In the rows, zero is written as 128.
Rotation paths and how fast each direction turns (degrees per step)
Each turn is a multiple of 5 degrees from 10 to 175, or 0.
Each row of a path follows its step; steps can be skipped.
path 1
step 0: [131 134 129 137 124 125 128 128 124 124 127 133 116 125 126 134 128 121
 137 117 117 129 130 129 130 120 135 133 127 139 130 130 138 134 131 126
 129 130 131 132 127 126 121 123 129]
step 1: [117 120 125 127 129 132 131 128 130 121 131 120 118 128 131 124 121 132
 131 122 120 126 134 125 124 141 132 117 130 120 131 131 128 127 123 120
 133 124 126 126 134 130 126 131 135]
step 2: [134 131 127 126 136 127 127 119 120 132 142 124 130 129 130 118 125 119
 140 135 123 125 124 130 128 123 123 130 121 127 126 124 130 133 128 131
 133 133 134 127 127 130 123 135 136]
step 3: [133 130 125 129 129 119 124 136 133 124 129 128 127 134 135 135 134 132
 128 126 126 123 132 132 118 129 128 127 129 122 126 117 132 131 115 129
 129 129 122 138 131 129 125 118 137]
step 4: [122 121 132 123 131 128 133 126 120 129 125 129 137 129 129 115 140 123
 122 123 135 130 135 121 133 136 125 130 127 125 123 129 133 122 130 127
 133 137 126 132 127 131 126 127 137]
step 5: [128 137 127 126 121 127 121 129 120 128 136 126 134 128 123 128 130 129
 130 131 128 137 133 125 122 122 122 127 130 134 123 124 122 125 130 132
 126 113 124 137 122 136 119 124 125]
step 6: [127 134 130 129 139 130 125 132 135 132 118 125 124 127 127 126 129 128
 125 130 128 130 132 111 128 136 134 134 133 127 128 122 123 127 127 133
 132 127 137 127 131 133 137 117 127]
step 7: [125 124 122 140 126 135 128 131 121 132 127 138 134 117 121 137 129 122
 132 128 127 125 129 126 138 128 129 122 126 131 132 121 126 129 136 122
 128 132 129 128 121 140 124 130 129]
step 8: [125 123 130 129 128 127 127 130 137 123 134 127 124 124 132 133 118 126
 137 119 135 126 131 129 122 131 133 136 139 128 127 136 118 133 125 127
 134 125 133 131 127 132 118 124 119]
step 9: [125 129 120 136 132 130 135 125 126 128 126 121 127 134 125 127 139 123
 133 126 124 126 132 129 127 121 132 123 128 121 129 131 124 138 133 130
 142 130 133 124 135 129 138 138 128]
step 10: [126 136 123 135 137 117 127 129 126 126 127 127 123 123 129 126 130 127
 140 131 135 128 120 138 129 128 125 122 134 124 127 125 123 125 121 121
 122 131 120 124 128 127 116 130 131]
[131 131 127 130 132 130 127 127 128 130 126 130 128 129 127 128 128 131
 129 129 128 124 126 128 128 127 125 130 127 125 129 126 128 126 126 127
 126 127 129 128 129 130 129 129 128] => 95
path 2
step 0: [120 134 131 132 118 126 134 137 128 128 138 129 129 121 126 127 117 124
 126 119 124 126 126 123 121 136 135 128 129 126 132 125 122 130 132 130
 127 131 138 131 124 135 131 139 131]
step 1: [128 124 119 133 125 129 136 127 126 122 137 136 127 127 131 121 128 131
 130 117 134 132 127 121 128 136 130 129 126 125 120 128 125 132 128 124
 138 127 141 129 129 136 131 138 126]
step 2: [121 122 125 133 120 129 129 129 132 123 142 132 126 126 139 130 133 121
 121 132 131 134 130 133 125 137 132 133 127 128 120 129 129 126 126 126
 124 132 139 126 121 136 128 131 131]
step 3: [124 124 133 133 118 130 123 130 131 125 126 138 131 134 131 123 126 126
 126 119 127 131 127 131 126 141 133 128 129 128 124 129 121 134 131 128
 120 131 141 125 121 125 120 134 126]
step 4: [123 124 131 120 125 129 130 132 122 123 143 127 128 129 129 131 123 130
 130 116 132 130 130 128 127 135 129 123 126 131 117 133 124 127 133 139
 123 129 137 129 126 127 126 140 123]
step 5: [127 124 119 125 128 137 131 134 134 134 142 126 126 131 129 123 125 121
 129 121 131 130 125 119 132 137 128 130 129 125 121 128 121 126 122 130
 127 135 138 127 119 128 121 130 131]
step 6: [127 123 124 135 130 137 123 127 124 128 135 131 128 127 133 126 126 118
 127 117 132 139 131 132 129 143 121 123 129 127 121 124 134 133 124 126
 123 130 132 132 119 130 127 130 122]
step 7: [122 119 132 127 129 127 126 125 130 122 137 133 123 128 121 129 119 114
 125 120 128 128 136 130 125 145 126 131 134 124 130 136 126 128 132 129
 123 130 130 130 121 128 126 129 132]
step 8: [127 129 128 126 131 137 126 125 128 123 138 136 124 132 119 128 128 122
 134 117 122 123 123 126 138 136 130 129 131 125 116 133 130 134 135 124
 125 130 137 134 128 127 125 131 129]
step 9: [130 121 130 131 126 133 126 126 128 128 136 130 113 124 128 131 128 118
 128 126 124 129 123 124 138 138 122 126 125 130 116 130 127 119 122 129
 122 130 127 130 125 134 126 139 127]
step 10: [123 121 129 137 134 124 120 126 135 132 129 132 123 131 119 124 120 115
 122 121 130 137 122 123 129 130 125 126 131 129 120 130 131 126 125 125
 121 127 136 128 122 125 125 134 132]
[128 129 129 128 128 130 125 129 126 126 126 127 132 125 129 126 127 128
 129 127 127 128 128 128 130 130 128 130 127 128 126 125 126 127 128 125
 130 124 127 128 129 128 125 129 126] => 140
[129 129 129 127 128 130 127 130 127 126 130 130 128 127 128 131 129 130
 129 130 129 132 127 128 126 127 124 127 127 127 127 128 132 132 129 129
 128 127 128 129 130 128 128 130 127] => 155
[130 130 128 127 127 128 130 131 129 129 129 127 128 129 130 130 128 129
 131 126 127 126 129 124 129 128 128 127 131 129 126 131 129 126 125 126
 129 128 127 129 130 127 130 131 128] => 90
path 3
step 0: [129 130 134 136 130 119 132 142 120 123 132 129 129 132 127 132 137 122
 117 132 119 131 135 132 123 125 126 124 126 128 128 130 129 130 136 124
 127 124 125 131 131 119 125 140 133]
step 1: [127 126 130 133 131 129 127 134 125 134 119 120 128 127 126 129 126 139
 124 124 124 136 122 126 117 130 127 140 126 134 131 121 127 124 142 135
 130 124 119 130 124 130 130 140 134]
step 2: [116 132 126 126 123 125 126 118 130 127 128 125 125 124 121 130 126 133
 132 127 122 131 125 124 126 135 120 139 119 125 138 126 141 121 130 133
 124 128 136 131 128 128 120 131 121]
step 3: [108 128 131 134 124 132 127 130 126 130 123 128 122 120 125 132 133 119
 132 127 131 137 121 129 131 124 126 120 129 124 135 136 132 134 126 130
 135 129 136 131 129 121 124 123 129]
step 4: [128 127 136 135 135 117 132 123 123 138 114 122 121 122 130 128 129 126
 116 124 131 128 126 129 126 131 125 124 131 129 127 135 125 138 128 122
 125 129 127 127 139 132 130 120 128]
step 5: [134 123 126 139 138 122 124 137 125 125 125 124 122 129 127 122 129 127
 117 130 122 123 131 125 135 127 120 130 123 120 126 123 128 129 121 134
 121 117 125 134 133 132 122 134 122]
step 6: [131 132 126 130 125 134 127 136 126 122 122 124 126 122 118 128 122 130
 126 136 122 123 121 124 133 128 130 133 126 127 133 120 131 128 131 137
 134 120 119 122 134 120 124 129 142]
step 7: [125 143 127 127 123 124 138 129 122 122 130 127 126 125 123 131 130 135
 132 125 125 137 128 116 130 136 127 132 125 133 131 135 140 134 129 124
 120 133 122 127 129 124 129 130 136]
step 8: [112 122 122 139 122 128 123 129 124 124 133 130 118 128 131 129 134 136
 128 118 132 135 131 131 128 129 125 129 129 136 130 133 122 135 135 131
 120 131 124 136 133 124 125 128 127]
step 9: [125 130 131 133 125 129 121 120 121 132 125 115 124 130 129 128 127 118
 123 131 131 121 128 140 122 131 113 135 133 132 134 130 122 130 132 131
 125 130 133 131 132 131 120 131 135]
step 10: [129 128 134 132 130 130 122 139 124 141 121 123 128 133 132 133 128 120
 123 128 127 125 133 114 128 127 120 131 129 128 138 132 139 125 124 130
 126 118 136 128 124 125 125 131 129]
[126 128 128 124 127 127 130 130 129 127 131 129 127 126 126 127 126 129
 126 131 126 131 126 127 128 127 127 131 130 129 127 126 129 128 130 130
 127 130 126 128 127 128 130 130 127] => 65
